Where one turn sends some rows of the set: a few examples, then the rows asked
H: [  0  17  -8  -3  14  18 -23  21 -19  13 -13  10 -20 -29 -11  11 -32  -5]
J: [ 11  -2   2  12  26  28 -16  -6 -30  18  12  -8 -20  17   3  -6 -10  -4]
D: [ 27  -5 -13 -16  16   9  -8  44 -10 -14   4   1 -14 -32 -17  -3  -8   4]
N: [ 19  17   0  19  36   5   3  -8   2  -2  -4  -3   9  11 -24 -17 -14  37]
L: [ 10  -2 -16   1  30  11  -4  10  19  10  -1   3 -11   5 -48  -9  13  31]
U: [ 24  -4 -10 -17  19  12  -9  47  -8 -14   3   3 -10 -29 -19   0 -11   2]
B: [ 23  -2  -7 -17  18   7  -9  46 -10 -12   6   1 -11 -33 -15  -2  -9   2]
F: [  8  14 -17   0   7  10 -19  11 -25  12  -9   5 -31 -37  -5   3 -24   2]
R: [ 11   6 -23  -1   8  26 -20  14 -19   7 -20  12 -29 -26 -16   8 -30   2]
W: [ 17  20   4  19  37   3   3  -7   2   0  -2  -4  11  10 -22 -16 -14  35]
V: [ -4  13   3  -1  37   1  -8  18  19  18   8   0   0   1 -41  -6  10  23]
Z: [ 19  19   1  20  35   1   3  -9   0  -1  -1  -6   7   8 -21 -18 -13  38]
Y: [ 10  -3   2  12  27  31 -16  -4 -28  17  10  -6 -19  20   0  -4 -11  -4]
Q: [  7   9 -10   2  28  -9  -2   5  11  17  12  -6 -14 -10 -35 -16  21  31]
C: [ 13  -5  -1  12  25  30 -15  -7 -29  16  10  -7 -22  18   0  -6 -10  -3]

V -> Q
W -> Z
J -> C
And these:
H -> F
D -> U

Where one turn sends some rows of the set: a few examples, then the rows asked
rana: [-16  18  -4   4 -17   6 -36 -20  11 -13 -16  18  19  36  13   0]
duka: [ -8   8 -12  -9   7 -24  -6  -4  14  -8  12   3   7   8   9  -3]
ner: [ -2  26  -6   4  -3 -15 -18  -7  26 -11   1  21   6   8  11 -28]
zik: [ -3  14  -5  -1  15  14   3  29 -12 -24  -3   9  22   9  -8  20]
fami: [ -8   0  18   3  -7   0  14 -20  16 -12   1  27  -9  12   4 -25]
fozop: [-28  23  17   3 -16  32 -18  19   3 -19  -4  11  17  14  10  19]
Tuki: [-14  26  -4   6   4  -3   8 -17   9  -2   3  -4   2   1  26   0]
duse: [-20   7   7   6   9  13   3 -34  -9   0 -20   1   6   1   8   3]
Fizi: [-16  -3   8  -2 -21  22  -7  26   1 -34   2  29  -1   7  -1  -8]
mav: [  0  32  -8   3  -1  24   6  -9  16 -21 -11  31 -13  13  -9  23]
Sudo: [ -2   8   9  -2  25  18  -1 -16 -26 -12 -10  26   9  -3 -20  -7]
Soset: [ -7  -8   3   3  13   8 -24  -8 -31 -28 -22  30  11  14  -4  -4]
dute: [  6  23  31  -8 -18  18 -18   2   8 -23  -5  18  12   8  15  26]
fas: [  3  22  -5  11  -9  22   3  -5 -24 -23  -6  27  23  10  28 -25]
Nugoz: [-13  35  -8  15 -14  18 -16 -12  11  -7 -23  17  18  31  14  19]
Pep: [ 15  43   2   5  14  -6 -22   0   8 -14   5  30  27  25   2   1]
marob: [  5  36  31   2  -8  19 -19  -2  -1 -19   2  37  31  28   0  12]
nom: [  5   6  26   1   2  -1   5 -19  -3 -15   6  33 -11  -8  10 -14]
Pasun: [-11 -14 -12   7   3  16  -6   9  -7 -27 -18  32  -1  11 -17 -15]
Mase: [  3  15  -2  11  16  22   8  18 -24 -29  12  28  23  13  -7   1]
mikob: [-23   1  19  22   4  -1   5  -1  13  -3   7  16  24  35  -9  -7]

duka -> Soset
zik -> rana
Nugoz -> fami
And these:
marob -> Tuki
Sudo -> fozop
Pep -> duse
mikob -> fas

